In the data rows, 128 means zero.
Some points, one per row:
[114 116 111 106 100 156 171 124 117 142 155 156 128 145 121 135 110]
[127 128 155 121  99 126 124  90 104 125 131 131 109 169 145 124 128]
[116  88 111 129  99 154 155 111 124 139 142 152 134 164 137 130 122]
[122  86 111 106  79 133 153 130 141 151 141 133 108 157 146 145 139]
[127 115 133 155 139 172 182 137 133 153 142 137  95 132 118 123 126]
[118 131 118 135 102 169 157 117 113 136 131 135 104 148 140 132 145]
[140 131 141 148 113 134 128  87 106 126 128 128 108 168 151 116 131]
[174 154 152 107 126 135 154 118 133 140 130 134  92 132 117 113 125]
[124 113 112 115 104 152 166 137 172 173 171 153 109 136 118 134 118]
[125 110 157 190 154 180 171 116 130 130 127 131  89 130 112 126 124]
[181 233 195 158 127 137 136  94 103 125 128 130  88 130 114 120 123]
[121 122 135 158 131 145 138  92 125 141 157 167 133 159 127 108 121]
[181 153 157 161 135 143 145 103  80 132 128 129  92 130 113 125 123]
[111 111 112 114  85 136 125  87  91 129 128 123 108 156 154 166 164]
[140 166 190 240 170 163 144  96  99 130 130 138  97 130 113 121 119]
[120 123 133 169 180 200 186 123 117 128 129 135  98 131 116 117 119]
[121 115 109 119  81 130 122  89  95 123 138 150 115 150 151 159 146]
[120 123 110 131  90 116 131 119 158 201 193 159 108 139 113 114 120]
[179 152 139 112  85 146 143 108 148 149 153 141 107 133 116 118 119]
[118 112 112  97 100 118 135 117 171 164 167 172 122 148 123 129 117]
[123 109 115 142 158 200 204 150 172 141 130 122  95 133 117 129 116]
[119 109 113 105  70 145 160 123 134 133 137 163 134 165 133 113 122]
[160 148 120 121 110 116 128  93 131 145 157 181 136 167 144 133 125]
[162 196 204 162 136 152 140  96 126 124 132 123  97 132 114 121 124]
[161 150 174 145 143 159 151 107 115 133 129 137  93 127 113  96 114]
[115 115 110 117  98 171 168 122 127 148 158 161 120 147 123 122 125]
[119 129 113  98  92 123 130 120 152 150 136 129 111 146 127 133 132]
[122 108 111  88  85 113 127 102  98 152 155 150 107 146 135 134 139]
[117 117 148 129 133 143 137  95 107 125 127 136 107 155 149 154 145]
[128 162 144 169 120 145 137  91  98 125 131 129 101 146 133 156 138]
[111 116 107 135 109 133 139 122 145 158 150 143 121 158 132 148 122]
[118 114 115  98 127 143 147 113 104 135 129 130  97 141 129 139 142]
[117 117 112 115 115 153 156 107 104 140 138 168 129 165 143 146 126]
[119  92 120 151 127 142 137  96 106 148 162 156 126 166 140 155 129]
[138 124 162 180 114 160 162 121 151 143 134 130  97 130 110 108 124]
[132 130 157 129 111 129 132  91 113 131 131 128  97 141 135 150 139]
[119 127 111  99  99 107 126  88  87 134 140 137 110 156 158 160 172]
[123 101 131 150 125 162 155 120 152 173 157 143  98 134 117 112 126]
[163 168 121 110  85 127 127  95 128 157 173 188 139 159 136 107 128]
[113 125 111  93  74 122 129  90 115 129 131 143 123 178 159 127 138]
Here are 29 more points, each followed by its number:
[160 148 125 143 130 164 178 141 137 153 141 133  95 132 117 123 118] 0
[120 103 111  91  99 117 123  92  94 128 130 153 123 174 157 171 158] 1
[113  98 111 130  84 142 131 123 177 189 163 142 104 141 117 111 121] 2
[123 112 111  98  89 137 130 102 163 172 175 191 136 145 122 106 122] 3
[115 112 111 101 100 149 171 139 145 171 165 149 107 133 120 101 130] 4
[133 154 159 160 104 157 138 113 143 160 159 160 107 138 121 125 120] 5
[127 129 159 158 113 132 131 103 137 157 161 147 110 143 119 138 123] 6
[121 125 124 153 123 139 136  92 129 124 127 136 101 153 154 154 129] 7
[123 136 133 115 151 154 149 116 161 160 154 145  99 133 118 131 115] 8
[115 116 136 169 139 212 184 131 113 143 131 124  92 133 118 133 115] 9
[114 106 124 160 122 152 144  94 126 128 144 168 130 156 126 124 126] 10
[122 147 148 176 122 133 123  92 125 155 160 159 117 143 121 121 120] 11
[121 126 109  81 105 124 125  88  99 128 133 134 106 162 166 186 158] 12
[121 114 126 148 127 157 137  99 124 153 161 148 108 139 114 129 110] 13
[115  94 110  73  91 127 142 111 136 154 167 161 129 162 146 142 136] 14
[122 156 132 125 115 143 133  94 126 149 163 164 125 149 121 142 115] 15
[122 109 113 117 115 123 127 101 125 152 148 140 101 137 128 163 154] 16
[120 125 114 115 134 174 170 118 137 160 160 142 106 135 116 117 121] 17
[124 152 148 131 102 133 131  94 101 132 126 128 104 149 147 161 152] 18
[124 121 112  92  82 125 146 126 126 144 132 129  92 140 123 161 150] 19
[173 195 140 155  88 120 129  96 142 155 151 152 113 153 127 115 123] 20
[129 156 142  91 132 117 131  93 123 149 162 152 112 144 127 129 123] 21
[119 101 111  96  91 119 133 120 174 148 137 140 125 169 140 126 126] 22
[166 190 151 138  99 123 128  99 149 149 154 148 114 140 125 104 130] 23
[120 102 111 119  87 150 175 133 154 158 166 165 112 141 114 136 120] 24
[120 111 111  85  99 152 155 119 125 143 139 149 130 172 142 121 126] 25
[125 150 109 151  93 116 132 108 146 168 166 165 130 160 136 146 127] 26
[118 121 109 111  71 128 124  91 104 128 134 152 113 160 157 162 169] 27
[125 119 110  94  67 136 146 121 158 163 171 178 133 151 121 115 124] 28
Which two of these numbered points are nearest to each point below, ignoring the direction in which the first points spread most? Their numbers follow each, nearest first.
[124 169 149 132 149 150 152 123 144 157 148 147  99 131 115 126 127] > 8 14
[113 128 111 131  89 145 155 110 115 130 130 131  99 156 154 163 130] > 7 18
[135 111 108 144  71 129 125  88 102 125 125 144 101 149 139 163 169] > 27 18
[120 114 131 144 151 211 193 127  96 134 128 138  91 135 116 112 119] > 9 17
[150 184 156 106  97 126 127  89  90 129 141 152 114 148 132 113 126] > 21 23
[125  83 119 104 146 136 143 101 104 132 134 128 119 171 149 138 139] > 1 14
[123 117 111 115  71 153 169 134 151 165 166 155 110 141 114 134 112] > 24 28
[124 120 141 162 143 160 137 113 143 165 156 155 105 137 115 117 121] > 13 6
[143 156 185 158 136 166 152  99 126 132 130 121  93 129 119 119 132] > 14 25
[121 151 109 118  72 127 127  99 163 170 167 174 128 157 125 132 125] > 5 26
[121 109 141 180 118 124 129  92  98 135 142 152 124 155 130 134 124] > 10 11
[116 102 113 120 100 157 148 115 133 157 176 177 115 142 127 128 123] > 13 24
[123 128 150 175  98 132 128  92 124 153 168 164 117 140 118  90 118] > 11 6
[119  90 111 145 106 134 122  99 147 162 147 138  98 137 134 156 152] > 16 6
[120 133 118 101 133 163 155 104 156 153 157 152 107 137 117 133 120] > 8 17
